In the data rows, zero lies at 4.5, halfway between 4 and 5.
Some points, one per row:
[4 6 2 6 7 5 5 5 6 6 5 6 6 2 5 6 6 9 6 5 4 5 5 5 5 6 2 5 4 3 6 4]
[4 5 7 4 3 5 4 5 5 3 5 4 4 6 5 4 6 0 5 4 8 4 5 4 3 4 6 5 5 3 4 6]
[3 0 7 5 3 2 4 7 3 9 9 0 6 2 9 2 1 7 6 0 4 7 9 9 8 5 2 4 7 4 9 6]
[1 6 8 3 2 5 4 5 5 3 4 4 4 7 4 2 5 0 6 4 6 4 3 4 2 3 7 6 5 5 3 5]
[5 5 7 4 4 5 3 5 6 2 4 5 5 6 4 4 7 2 3 5 7 4 5 4 3 3 5 5 4 3 4 6]
[6 9 1 7 6 6 5 2 7 1 7 6 5 4 1 6 4 9 2 7 3 3 5 3 7 6 2 5 2 4 3 2]
[0 1 2 3 7 7 8 4 6 2 6 8 6 3 1 7 7 8 5 7 5 4 1 2 6 5 2 6 3 4 3 1]
[5 3 5 5 5 4 3 6 5 6 5 3 5 3 7 4 4 2 5 3 7 5 7 7 3 5 5 5 6 3 7 6]
[5 2 5 5 4 3 3 6 3 7 6 3 5 4 8 3 4 1 5 3 6 5 6 7 4 5 6 4 6 4 7 7]
[5 4 6 5 5 4 4 6 6 3 5 4 5 4 5 4 5 2 4 4 7 4 6 6 4 5 5 5 5 3 6 7]
[7 6 2 5 5 4 4 3 3 4 3 5 3 4 4 6 4 8 3 6 1 4 5 3 6 5 4 4 4 5 3 4]
[1 0 6 1 6 7 7 4 5 1 2 6 4 6 1 5 6 4 4 5 6 5 1 2 3 2 5 6 3 6 1 4]
[5 4 3 4 6 6 5 3 5 1 5 6 5 5 1 7 7 9 2 7 4 4 4 2 5 5 4 6 3 5 2 3]
[7 6 2 5 6 4 5 2 4 3 2 6 3 5 2 7 4 9 1 6 2 4 5 2 6 5 4 4 4 5 3 3]
[3 0 6 1 8 7 6 4 3 1 3 6 4 5 0 5 7 6 3 6 5 4 2 0 4 3 5 6 3 5 1 4]
[4 5 7 4 4 4 3 5 5 4 5 4 5 5 5 3 5 1 4 4 7 4 5 5 2 4 6 5 5 4 5 6]
[2 4 6 2 4 5 6 6 5 3 1 5 4 6 3 3 4 0 7 3 7 5 1 3 2 2 8 5 4 5 2 6]
[7 5 2 5 5 4 4 3 3 5 3 5 3 4 3 6 4 8 4 5 2 5 5 4 6 5 4 3 4 5 4 4]
[7 7 3 5 5 4 5 3 3 4 4 5 4 4 4 5 3 8 3 5 2 4 5 4 7 5 4 4 4 5 4 3]
[5 3 7 5 3 3 3 6 4 6 5 2 5 5 7 2 4 0 5 3 7 5 7 6 3 5 6 5 6 3 7 7]
[5 4 4 5 5 5 5 4 5 3 6 5 5 5 3 4 5 6 3 6 4 4 5 4 5 5 4 5 4 4 4 4]
[6 4 3 5 5 4 4 4 3 6 3 4 3 4 5 4 4 7 4 5 2 5 5 5 6 5 5 4 5 5 5 5]
[5 6 3 5 6 6 5 4 7 0 7 5 6 4 2 5 6 8 2 6 6 4 5 3 5 5 3 5 4 4 3 4]
[6 6 2 6 4 3 4 4 4 6 6 4 5 4 5 5 3 8 4 4 2 5 7 6 7 5 3 5 5 4 5 4]
[6 2 4 4 6 5 4 4 3 5 2 5 3 5 4 5 5 5 4 5 3 4 4 3 5 4 5 4 5 5 4 5]
[6 2 4 5 4 3 4 5 2 8 4 3 4 4 7 4 3 4 5 2 3 5 6 6 6 5 5 4 6 5 7 5]
[4 1 5 6 4 3 4 6 4 9 9 1 6 4 7 3 3 6 4 2 5 6 9 9 6 5 3 5 6 4 7 5]
[2 4 6 1 4 6 6 6 5 3 1 5 4 6 3 3 4 0 6 2 6 5 0 2 2 1 7 5 4 6 2 6]
[4 2 5 6 4 4 3 5 4 7 6 3 5 4 6 3 4 4 5 4 5 5 6 7 5 5 5 4 5 4 6 5]
[6 4 3 5 4 3 4 4 2 7 4 3 4 4 6 4 2 7 4 4 1 5 7 6 7 5 5 3 5 5 6 5]
[2 2 6 2 5 6 7 5 4 3 3 5 4 6 2 4 6 2 5 4 5 4 2 1 3 3 5 5 4 5 2 4]
[0 0 3 1 7 9 9 4 9 0 6 9 7 3 0 9 6 8 3 8 7 5 1 0 6 3 2 9 2 4 1 1]
[7 5 2 6 4 3 4 4 2 6 3 4 3 4 5 5 3 8 4 5 1 5 6 5 7 5 4 3 5 5 5 4]
[8 5 3 5 5 4 4 3 3 5 3 5 4 5 4 5 3 8 4 6 1 5 5 3 6 5 5 4 4 5 4 4]
[5 4 5 5 4 5 3 6 5 3 5 4 5 5 5 3 5 3 4 4 7 4 5 5 3 4 6 5 5 4 5 6]
[5 7 3 6 5 4 5 5 5 5 8 4 5 3 5 5 3 8 4 4 4 5 7 7 5 6 1 5 4 4 6 4]
[6 4 3 5 5 4 4 4 3 5 4 5 4 4 4 5 3 7 4 5 2 5 5 5 6 5 5 4 5 5 5 5]
[6 4 3 5 5 4 4 4 3 5 4 5 4 4 4 5 4 7 3 5 3 5 5 4 6 5 5 4 5 5 4 4]
[2 2 5 2 6 8 7 3 6 0 5 6 5 6 0 6 8 8 2 8 6 4 3 0 5 4 4 6 3 5 1 2]
[7 5 2 4 6 5 5 2 4 3 4 6 4 5 3 6 5 9 2 7 3 4 4 2 6 5 4 4 3 5 3 3]
[4 4 7 5 3 4 3 5 4 6 4 4 4 6 6 3 5 0 6 4 7 4 5 5 2 4 6 4 6 4 5 6]
[5 6 3 5 5 5 5 3 6 3 7 5 5 4 3 5 5 8 2 5 4 4 6 4 6 6 3 5 4 4 4 4]
[7 5 2 5 5 4 4 4 3 5 3 5 4 4 5 5 4 8 4 5 1 5 5 4 5 5 5 3 5 5 4 5]
[2 5 8 3 2 8 5 5 8 0 7 5 6 6 1 4 7 2 4 6 9 4 4 3 3 2 5 7 4 4 3 5]
[5 8 2 7 7 6 5 5 8 2 6 6 6 2 4 7 6 8 5 6 6 4 6 5 4 5 1 5 3 3 6 5]
[5 7 2 5 7 6 5 6 7 1 5 7 6 2 3 7 6 8 4 7 7 4 5 4 4 5 2 5 3 3 5 7]
[5 5 6 4 4 5 3 6 6 2 5 5 5 5 5 4 6 2 3 5 8 4 6 5 3 4 5 5 4 3 5 7]
[0 0 4 0 7 9 9 4 7 0 6 7 6 4 0 8 5 7 4 7 6 5 0 0 5 3 3 7 3 5 1 1]
[2 2 6 2 5 6 6 5 4 3 3 5 4 6 2 4 5 2 5 4 6 4 1 1 3 3 6 5 4 6 2 4]
[5 3 5 5 5 4 3 6 5 6 5 3 5 4 7 3 4 3 5 3 7 5 7 7 4 5 5 4 5 4 7 6]
[1 0 6 0 7 7 7 5 4 1 2 6 4 6 0 5 5 3 4 4 6 5 1 0 3 3 5 6 3 6 0 4]
[7 6 2 5 4 3 4 3 3 5 3 5 3 4 4 5 2 9 4 5 1 5 6 5 6 5 4 4 5 5 4 4]
[6 2 4 5 5 4 3 5 2 7 3 4 3 4 6 4 4 4 5 4 3 5 5 5 5 5 5 3 5 5 5 6]
[5 7 3 7 5 4 5 4 6 9 7 5 6 1 7 7 5 9 7 3 2 5 5 7 7 7 1 4 5 4 7 3]
[5 1 5 5 5 4 3 5 3 6 4 4 4 5 6 3 5 1 6 3 4 5 5 6 4 5 5 4 5 5 6 6]
[0 5 8 3 2 5 5 5 5 4 3 4 4 6 4 3 4 0 7 3 6 4 2 2 2 3 7 5 4 6 3 4]
[5 2 7 5 3 3 3 6 4 7 6 2 5 5 8 2 4 0 5 3 7 5 6 8 3 5 6 4 5 4 7 7]
[7 9 1 8 4 4 6 0 5 4 5 6 5 3 3 7 1 9 5 6 0 4 4 5 9 5 0 4 3 4 4 0]
[6 5 3 6 4 4 4 4 3 6 4 4 4 4 5 5 3 7 4 4 2 5 6 6 6 5 4 4 5 5 5 4]
[4 4 8 5 2 3 3 5 4 7 5 3 4 6 7 2 5 0 6 3 7 4 5 7 2 5 7 4 6 5 6 6]
[4 4 6 5 3 4 4 5 5 4 5 3 5 5 5 3 5 0 4 4 7 4 5 6 3 5 6 5 5 4 6 6]
[5 6 2 6 6 4 5 4 6 6 5 6 6 2 6 7 6 9 7 5 3 5 4 5 6 5 2 4 4 4 7 3]
[2 5 9 3 2 6 4 5 6 3 5 4 5 7 4 4 5 0 5 4 7 4 4 4 3 3 6 6 4 4 3 5]
[5 9 2 7 5 4 6 3 6 6 6 5 6 2 5 7 5 9 7 5 1 4 4 6 7 6 1 4 4 4 6 1]
[2 1 6 2 5 5 6 4 4 3 4 5 4 6 2 4 6 3 5 5 6 5 1 2 3 3 5 5 4 5 3 4]
[3 4 6 5 2 4 3 5 4 6 5 3 4 5 7 2 5 0 6 3 7 4 4 6 3 5 6 4 6 5 6 5]
[5 5 6 4 4 5 3 6 6 3 6 4 5 5 5 4 5 2 4 5 8 4 6 6 3 4 5 5 5 3 5 6]
[2 4 6 1 4 5 6 5 5 4 1 5 4 5 3 3 4 0 6 2 6 5 2 2 2 2 7 5 4 5 2 6]
[6 5 3 4 6 4 4 3 3 4 3 5 4 5 3 6 4 8 3 6 2 4 5 4 6 5 5 4 4 5 4 4]
[4 3 6 5 4 4 3 5 5 6 5 3 5 5 7 3 5 2 5 3 7 4 5 6 3 5 6 5 5 4 6 6]
[4 6 2 6 8 6 5 5 7 3 5 7 6 2 4 8 7 9 6 6 5 4 4 4 5 5 1 5 4 4 5 5]
[4 5 7 5 3 4 3 6 5 5 5 4 5 5 6 3 5 0 5 4 7 4 5 6 3 4 6 5 5 4 6 6]
[5 4 5 4 5 5 5 4 4 3 6 5 5 5 3 4 6 6 4 5 4 4 5 4 5 5 4 5 4 5 4 4]
[6 4 3 4 5 4 4 4 3 4 3 5 3 5 3 6 5 6 4 6 3 5 4 4 5 5 4 4 4 5 4 4]
[5 1 5 5 4 2 3 6 2 9 4 1 4 4 9 2 2 2 6 1 4 6 7 8 5 5 6 3 7 5 8 6]
[5 3 5 4 5 5 5 3 5 2 5 5 4 5 2 5 6 7 2 6 4 4 3 2 5 4 4 5 4 5 3 4]
[6 2 5 5 5 3 4 4 2 7 3 3 3 5 6 3 4 2 6 3 4 5 4 5 4 5 6 3 6 5 6 6]
[6 9 0 8 5 5 6 1 7 4 6 7 6 2 3 9 5 9 6 6 0 3 2 4 7 7 1 4 3 4 5 0]
[5 4 6 5 4 4 3 6 5 4 6 4 5 5 5 3 5 1 4 4 8 5 6 6 3 4 5 5 5 3 5 6]
[3 0 8 5 3 2 5 9 3 9 9 0 6 3 9 2 1 6 5 0 4 7 9 9 8 5 1 4 8 4 9 7]
24 more points follow, each with its number after it:
[1 5 7 4 2 4 4 5 4 6 3 3 4 7 6 2 4 0 7 2 6 4 3 4 2 4 7 5 5 6 4 4] 0
[3 5 7 4 3 4 3 6 5 5 5 4 4 6 6 3 6 0 5 4 6 4 4 6 2 4 7 5 5 4 5 6] 1
[0 0 4 0 5 9 9 6 9 0 4 7 6 4 0 7 4 5 5 6 9 5 1 1 4 2 3 7 3 4 2 5] 2
[2 3 7 1 4 6 7 6 5 2 1 6 4 5 2 4 4 1 5 3 5 5 1 2 2 1 7 6 4 5 1 5] 3
[4 4 6 5 3 4 3 6 5 5 5 3 5 6 6 2 5 0 5 3 7 4 6 6 2 4 6 4 6 4 5 6] 4
[8 7 1 5 5 4 5 3 3 4 3 5 3 4 3 6 3 9 3 7 2 4 5 3 7 5 4 4 4 5 4 4] 5
[5 3 5 3 6 4 5 6 2 7 0 5 2 5 5 4 6 0 6 3 5 4 2 3 2 4 6 4 5 5 4 7] 6
[7 9 1 8 3 4 6 0 6 4 6 7 5 3 2 7 1 9 5 7 0 3 2 4 9 6 0 4 3 4 4 0] 7
[6 2 5 4 6 4 4 5 2 6 2 5 3 5 5 4 5 2 5 4 4 4 3 4 4 5 5 4 5 5 4 5] 8
[2 1 7 1 6 7 8 5 4 1 1 6 4 7 1 5 6 3 4 5 6 5 1 0 3 2 5 5 3 6 1 4] 9
[3 5 8 5 3 4 3 6 5 5 5 3 4 6 7 2 5 0 6 3 7 4 4 6 2 4 7 5 5 4 6 6] 10
[5 3 5 4 5 5 5 4 4 5 5 4 4 5 4 4 5 4 4 5 5 4 4 4 4 5 5 5 5 5 4 5] 11
[6 6 2 6 4 4 4 3 3 5 4 4 4 4 4 6 2 9 3 5 1 5 6 5 8 5 4 4 4 5 4 4] 12
[6 9 2 6 5 5 5 3 6 3 7 6 5 4 2 6 4 8 3 6 3 4 6 4 6 5 2 5 4 4 4 3] 13
[5 2 5 5 5 4 3 7 5 6 6 3 5 3 7 4 4 3 5 4 7 5 7 7 4 5 4 4 6 3 7 7] 14
[5 3 6 5 3 3 3 7 4 6 5 2 5 4 9 3 4 0 5 3 7 5 7 7 3 5 6 4 6 4 7 7] 15
[6 2 5 4 5 3 4 5 2 7 3 4 4 5 6 4 4 3 5 4 4 5 4 5 4 5 5 3 5 5 5 6] 16
[2 5 8 4 2 4 4 5 5 5 4 4 4 6 6 3 5 0 6 3 7 4 3 5 3 4 7 5 5 5 5 5] 17
[5 4 7 5 2 3 2 6 5 6 5 3 5 5 7 2 5 0 5 3 8 4 6 7 2 5 6 4 6 4 6 6] 18
[4 5 6 4 3 4 4 5 5 4 4 4 4 6 5 3 6 0 5 4 7 4 4 5 3 4 6 4 5 4 5 6] 19
[6 4 2 5 6 4 4 4 3 4 3 5 3 4 3 5 4 7 3 6 2 5 5 3 6 5 4 4 4 5 3 4] 20
[5 4 6 5 4 4 3 6 5 4 5 4 5 5 5 3 5 1 4 4 7 5 5 6 4 4 5 5 5 4 6 7] 21
[6 3 3 5 5 4 4 4 3 5 3 5 4 4 4 5 4 6 4 5 3 5 5 4 5 4 5 4 4 5 4 5] 22
[6 5 2 5 5 4 4 4 4 6 4 4 4 4 5 5 3 7 4 5 2 5 6 5 6 5 4 4 5 5 5 4] 23
Which of these numbered points is nearest to each point below, ignoring the direction in which the first points spread most? Its number follows each.
[5 3 5 5 5 3 3 5 2 8 2 4 3 5 6 3 5 0 7 3 4 4 3 5 3 5 6 3 6 5 7 6] > 8
[5 3 5 6 5 4 3 6 6 5 6 4 6 3 6 4 4 4 4 3 7 5 7 7 4 5 4 5 5 3 7 7] > 14
[5 4 5 5 4 3 3 6 4 5 5 3 4 4 7 4 4 1 4 4 6 5 6 6 4 5 5 4 5 3 6 7] > 15
[6 2 4 3 7 4 5 4 2 4 2 6 3 5 4 5 5 5 3 5 3 4 3 2 5 4 5 4 4 5 4 5] > 8
[5 0 6 6 3 2 3 6 1 9 5 1 4 4 9 2 3 2 7 2 4 6 7 8 5 5 6 3 7 5 7 7] > 22
[5 4 4 6 6 4 4 6 6 5 6 4 6 3 6 5 4 5 5 4 6 5 7 6 4 5 3 5 5 3 7 6] > 14
[6 5 3 6 5 4 4 4 4 6 4 4 4 4 5 5 2 8 4 5 2 5 6 5 6 5 4 4 5 5 5 4] > 23
[5 3 4 6 5 4 3 7 6 6 6 4 6 3 8 4 4 3 5 3 6 5 8 7 4 5 4 4 5 3 8 7] > 14
[8 7 1 4 5 5 5 2 4 2 3 6 3 5 2 7 4 9 2 7 1 4 4 2 7 4 4 4 3 5 2 3] > 5
[7 5 3 4 6 4 4 3 3 4 3 5 3 5 3 5 4 8 3 6 2 4 5 3 6 5 5 4 4 5 4 4] > 20
[5 3 5 5 5 5 5 4 4 4 6 5 4 5 3 4 5 5 3 6 5 4 4 4 4 5 4 5 4 5 4 4] > 11
[6 2 4 5 5 3 4 5 2 9 2 4 3 5 6 3 4 0 6 3 4 5 4 6 4 5 6 3 6 5 7 6] > 8
[4 5 7 5 3 4 3 5 6 4 5 4 5 6 5 3 5 0 5 4 7 4 5 6 3 4 6 5 5 4 5 6] > 4
[7 4 4 5 5 3 4 4 2 7 3 4 3 4 5 4 3 6 4 4 2 5 5 5 6 5 5 3 5 5 5 5] > 20
[3 4 7 5 3 4 2 5 4 6 4 3 4 6 7 3 5 0 6 3 6 4 4 6 3 5 7 4 6 5 5 6] > 1
[6 3 3 5 4 3 4 5 3 7 4 4 4 4 5 4 3 6 4 4 2 5 6 6 6 5 5 3 5 5 6 5] > 23
[4 4 7 5 3 4 3 5 5 5 5 3 5 5 6 3 5 0 5 4 8 4 5 6 3 5 6 5 5 4 6 6] > 18
[5 2 6 6 4 2 3 7 4 7 7 3 6 3 8 3 3 2 5 2 7 6 8 9 4 5 5 4 6 3 8 7] > 14
[5 3 4 3 5 5 5 3 4 3 5 5 4 5 1 5 6 7 3 6 4 4 4 3 5 5 4 5 4 5 2 3] > 11
[4 7 1 7 8 5 5 5 7 4 5 7 5 1 4 8 7 9 6 6 4 4 5 4 5 5 1 4 4 4 5 4] > 14
[2 4 5 0 4 5 6 5 4 4 0 5 4 5 3 3 4 0 6 2 5 5 1 3 1 2 9 6 4 6 2 6] > 3
[7 7 2 5 6 5 5 2 4 3 3 6 3 5 2 6 4 9 2 7 0 4 4 2 7 5 4 4 3 6 2 3] > 5
[6 2 4 4 5 3 4 4 2 7 3 4 3 5 5 4 5 4 5 4 4 5 4 5 5 5 5 3 5 5 5 6] > 16
[6 5 5 5 4 5 3 6 6 3 5 4 5 4 5 4 5 2 3 5 8 4 6 5 3 4 5 5 5 3 5 7] > 21
[7 9 1 6 6 6 5 3 7 1 7 6 5 3 1 7 5 9 2 7 4 3 5 4 6 6 2 5 3 4 3 3] > 13
[7 7 2 5 4 4 4 3 4 5 5 4 4 4 4 5 2 9 3 5 1 5 6 5 7 5 4 4 5 5 4 4] > 12
[7 8 2 6 4 4 4 3 3 4 5 5 4 4 4 6 2 9 3 5 1 5 6 5 7 5 3 4 4 5 4 4] > 12
[4 4 7 4 4 5 4 5 5 3 5 4 5 5 4 3 6 2 4 5 6 4 5 4 3 4 6 5 5 4 4 5] > 4
[2 4 9 3 2 5 5 5 5 4 4 4 4 6 5 3 5 0 5 4 6 4 3 4 2 4 7 5 5 5 4 4] > 17
[6 9 0 8 3 4 6 1 6 5 7 6 5 2 3 8 1 9 6 5 0 4 3 5 9 7 0 4 3 4 5 0] > 7
[5 9 3 8 3 3 6 2 5 7 7 5 5 3 5 7 1 9 6 4 0 4 4 6 8 6 0 4 4 4 6 0] > 7
[5 5 6 5 3 4 3 5 5 4 5 3 5 5 5 3 5 0 5 4 8 4 5 5 3 4 6 5 5 3 5 6] > 4
[5 4 5 5 5 4 3 7 5 6 6 3 5 3 6 3 4 1 5 3 8 5 8 8 3 5 4 4 6 3 7 8] > 14
[6 4 3 5 4 3 4 5 3 7 5 4 4 4 6 4 3 7 4 4 2 6 7 5 6 5 4 3 6 5 6 5] > 23
[5 3 6 5 4 4 3 6 5 6 6 3 5 4 7 4 4 1 5 3 7 5 6 7 4 5 5 4 5 4 6 6] > 15
[4 3 5 6 6 4 4 7 6 5 8 3 7 3 7 4 5 3 5 3 8 5 7 8 3 6 4 6 5 3 7 7] > 14
[6 9 1 6 5 4 5 2 4 3 5 5 4 4 3 6 3 9 2 6 1 4 6 4 7 5 3 4 4 5 4 3] > 12
[3 5 8 3 3 5 4 5 5 3 4 4 4 6 4 4 6 1 5 4 7 4 4 4 2 3 6 6 5 4 4 5] > 1
[0 0 9 0 5 9 8 6 9 0 3 9 6 6 0 8 5 8 2 6 9 6 1 0 4 0 4 9 1 5 0 3] > 2
[3 4 7 5 2 3 3 5 4 7 5 2 4 6 8 1 4 0 7 2 6 4 4 7 3 5 7 4 6 5 7 6] > 10
[7 4 3 5 5 4 4 4 4 5 3 5 3 5 4 5 4 8 3 6 2 5 5 4 6 5 4 4 4 5 4 4] > 20
Here are 24 other points, each followed by its number:
[5 5 3 6 6 5 4 6 6 4 5 5 6 3 5 5 5 7 5 4 5 5 6 6 4 5 2 4 4 3 6 6] 0
[6 7 2 6 4 4 4 4 4 5 4 4 4 4 5 6 2 8 3 5 2 5 6 5 7 5 4 4 5 5 4 4] 1
[6 5 2 4 6 4 5 3 4 3 3 6 3 5 3 6 5 9 3 7 2 4 4 3 6 4 4 4 4 5 3 4] 2
[5 9 2 7 5 4 5 3 6 5 5 6 6 2 5 8 5 9 7 5 1 4 4 5 7 6 0 4 4 4 5 0] 3
[3 6 8 3 3 5 4 5 5 4 4 4 4 6 5 3 6 0 5 4 7 4 4 4 2 3 6 5 5 4 4 5] 4
[6 4 3 4 6 4 4 4 3 4 2 6 3 5 3 6 5 9 3 6 2 4 4 2 5 4 5 4 4 5 3 4] 5
[6 9 1 6 6 6 5 3 6 1 6 6 5 4 1 6 5 9 2 6 3 3 5 4 6 6 2 5 2 4 3 2] 6
[4 7 4 2 6 9 7 3 8 0 6 7 6 6 0 8 9 9 0 9 7 3 3 0 5 3 2 7 0 4 0 1] 7
[7 7 1 5 5 4 5 2 4 4 4 5 4 4 3 6 3 9 3 6 1 4 5 4 7 5 3 4 4 5 3 4] 8
[5 4 6 4 4 4 3 5 5 4 5 4 4 5 5 4 5 2 4 4 6 4 6 5 4 4 6 5 5 3 5 5] 9
[3 6 8 4 2 4 3 5 4 6 3 3 4 6 7 2 5 0 7 3 6 4 3 5 1 5 8 4 6 5 6 5] 10
[5 5 7 5 3 4 3 6 5 4 5 3 5 5 5 3 6 1 4 4 8 4 6 5 3 4 5 5 5 4 5 6] 11
[1 5 7 4 1 4 4 5 4 6 4 3 4 6 6 3 4 0 7 3 6 4 2 5 2 5 8 4 6 6 5 4] 12
[7 5 3 5 5 4 4 3 3 5 4 5 3 4 3 5 4 7 4 6 2 5 5 4 6 5 5 4 4 5 4 4] 13
[4 5 7 4 3 4 4 5 5 4 4 4 4 6 5 3 6 0 5 4 7 4 5 5 3 4 6 5 5 4 5 6] 14
[6 5 3 5 5 3 4 4 3 6 4 4 4 4 5 5 3 7 4 5 2 5 6 5 6 5 5 4 5 5 5 5] 15
[3 5 7 5 3 6 3 6 7 3 8 4 7 5 5 4 6 2 4 5 9 4 5 6 2 4 5 6 5 3 6 6] 16
[7 5 2 5 5 4 4 4 3 5 4 4 4 4 5 5 2 8 4 5 2 5 6 5 6 5 4 4 5 5 5 4] 17
[7 9 1 8 5 5 6 2 7 3 5 7 5 2 2 9 4 9 6 7 0 4 3 4 8 7 0 4 3 4 4 0] 18
[5 8 1 6 7 5 6 5 6 4 4 7 5 2 4 8 6 9 6 6 3 4 4 4 6 5 1 4 4 4 5 3] 19
[5 6 2 6 5 5 4 3 5 3 7 5 5 5 3 5 5 7 2 6 4 4 6 5 5 5 3 5 4 4 4 3] 20
[6 2 5 5 5 2 4 6 1 9 3 3 4 4 7 3 4 0 6 2 4 5 5 7 4 6 6 3 7 5 7 6] 21
[6 5 3 5 5 4 4 4 3 4 3 5 4 4 4 6 4 8 4 6 2 5 5 4 6 5 4 3 4 5 5 4] 22
[6 4 3 5 4 3 3 5 3 7 5 3 4 4 7 4 2 7 4 3 2 6 7 7 6 5 5 3 5 5 6 5] 23
Which of these numbered points is nearest to each point below, ignoring the direction in which the first points spread most? Its number follows each.
[5 9 1 7 7 6 7 2 7 2 4 8 5 2 2 9 7 9 5 7 3 4 3 2 7 6 1 5 3 4 4 2] > 19
[7 3 4 3 6 4 5 4 3 4 1 6 3 5 3 5 6 7 3 5 3 4 4 2 5 4 5 4 4 5 3 5] > 5
[6 6 2 4 5 4 5 3 4 3 3 6 3 5 3 6 4 9 3 7 2 4 4 3 6 5 4 4 4 5 3 3] > 2
[3 6 8 4 2 4 4 5 4 6 4 3 4 7 7 2 5 0 7 3 6 4 3 6 1 5 7 4 6 5 5 5] > 10
[6 5 4 5 6 5 3 6 7 3 6 4 6 3 5 5 4 4 3 4 7 5 8 6 4 5 3 5 5 3 6 6] > 0
[3 5 6 5 4 6 4 5 7 0 8 5 7 5 3 5 7 4 2 6 9 4 5 4 3 5 4 6 4 3 4 5] > 16
[6 7 2 6 4 3 4 4 4 6 6 4 4 4 5 5 2 8 4 4 2 5 7 6 7 5 3 4 5 5 6 4] > 1
[6 4 3 5 5 4 4 4 3 5 4 5 4 5 4 5 4 6 4 5 2 5 5 4 5 5 5 4 5 5 4 4] > 13
[6 4 3 5 5 3 4 4 2 7 4 4 4 4 5 5 3 7 4 4 2 5 6 5 6 5 4 3 5 5 5 5] > 15
[4 2 5 6 4 3 5 7 3 9 9 0 6 3 9 3 1 7 5 0 3 6 9 9 7 5 0 4 6 4 9 5] > 23
[5 7 2 7 7 5 5 4 7 5 5 6 5 2 5 7 6 9 6 5 2 4 5 5 6 6 1 4 4 4 5 3] > 19
[6 9 0 8 5 5 6 0 7 3 5 8 5 3 2 9 3 9 6 7 0 3 2 3 8 7 1 4 2 4 4 0] > 18
[7 5 2 5 4 3 4 4 3 6 4 4 4 4 5 5 2 8 3 5 2 5 6 5 6 5 4 4 5 5 5 4] > 17
[7 3 4 4 5 4 5 4 2 5 3 5 3 5 4 5 5 6 4 5 3 5 4 4 5 4 5 4 4 5 4 4] > 5
[3 5 6 2 3 5 6 6 4 5 0 4 4 5 4 2 4 0 7 3 6 5 1 4 2 3 8 5 6 5 4 6] > 10
[4 5 7 4 3 4 3 6 5 5 4 4 4 5 6 2 6 0 5 4 7 4 4 5 2 4 7 4 5 4 6 6] > 14
[6 8 2 7 5 4 5 4 5 5 7 4 5 3 4 5 4 9 4 5 3 4 6 6 6 6 2 5 4 4 6 3] > 6
[0 6 9 4 1 5 4 5 5 5 4 4 4 7 6 2 3 0 8 3 6 4 2 4 1 4 8 5 5 6 4 4] > 12
[5 8 2 7 5 5 6 4 6 6 6 6 6 2 5 7 5 9 7 5 2 4 4 6 6 6 0 4 4 4 6 2] > 3
[4 4 6 5 3 4 3 5 4 5 5 4 4 6 6 3 5 0 5 4 7 4 5 5 3 4 6 5 5 4 5 6] > 14
[5 4 6 5 4 4 4 6 6 3 6 4 5 5 5 4 5 1 4 4 8 4 6 5 3 4 5 5 5 4 5 7] > 11
[5 6 3 4 6 6 4 6 7 1 4 6 5 3 3 6 6 6 3 7 8 4 5 4 4 4 3 5 4 3 4 7] > 11
[6 6 3 6 4 3 4 4 4 6 5 4 4 4 5 5 2 8 4 4 2 5 6 6 6 5 4 4 5 5 5 4] > 1
[5 9 0 7 7 6 6 3 8 3 5 7 6 1 3 9 8 9 6 7 3 3 4 4 6 6 0 4 3 4 5 2] > 19
[5 5 6 5 4 5 3 6 6 3 5 4 5 5 5 4 5 2 4 5 7 4 6 5 3 4 5 5 5 3 5 7] > 11
[7 5 3 5 5 4 4 3 4 4 3 5 4 5 3 6 4 9 3 6 2 4 5 3 6 5 4 4 4 5 4 4] > 22
[6 2 4 5 4 3 4 5 3 7 4 3 4 4 6 3 3 4 6 3 3 5 6 6 5 5 5 3 5 5 6 5] > 22
[7 9 0 8 5 5 6 0 7 3 6 8 5 2 2 9 5 9 6 6 0 3 2 3 8 6 0 4 3 4 4 0] > 18
[6 2 5 5 5 3 4 5 1 9 3 3 4 4 7 2 4 0 6 3 4 5 4 6 3 5 6 2 6 5 7 6] > 21
[6 5 3 5 5 5 5 3 5 4 7 5 5 4 3 5 5 8 3 6 4 4 5 4 6 5 3 5 4 5 4 3] > 20
[7 9 1 8 6 6 6 1 6 2 5 8 6 2 2 9 6 9 6 8 0 3 2 2 8 6 0 4 2 4 3 0] > 18
[7 3 3 5 6 4 4 4 3 6 4 4 3 5 4 5 4 6 4 5 3 5 5 4 6 5 5 3 5 5 5 5] > 13
[2 5 8 2 3 5 4 5 5 4 4 4 4 7 5 3 5 0 6 4 6 4 3 3 2 3 7 5 5 5 3 4] > 4
[6 9 1 6 4 4 5 2 5 5 6 5 5 2 4 6 2 9 5 5 0 4 5 5 7 6 1 4 4 4 5 2] > 18
[7 9 0 5 5 5 5 1 4 1 3 7 4 4 1 7 3 9 3 7 0 4 5 3 7 5 3 4 3 5 2 3] > 8
[5 5 3 6 4 3 4 5 5 8 6 3 5 3 7 5 2 8 4 3 2 6 7 8 7 6 1 4 5 5 6 5] > 23
[6 4 3 5 5 3 4 4 2 6 3 4 3 4 5 5 3 7 3 5 2 5 6 5 7 5 5 4 5 5 5 5] > 15
[5 3 6 5 4 3 2 6 4 7 6 3 5 4 8 3 3 0 5 3 7 5 7 8 3 5 6 4 6 3 7 8] > 9
[0 5 6 1 3 5 8 5 4 4 0 4 4 6 5 2 0 0 7 2 5 5 0 2 0 2 7 6 5 9 2 3] > 12
[5 3 6 5 3 3 2 6 4 6 6 3 5 5 8 3 4 0 5 3 7 5 6 6 4 5 6 5 6 3 7 7] > 9
[6 5 3 5 5 5 5 3 5 3 6 5 5 4 3 5 5 8 3 6 4 4 5 4 6 5 4 5 4 4 3 4] > 20
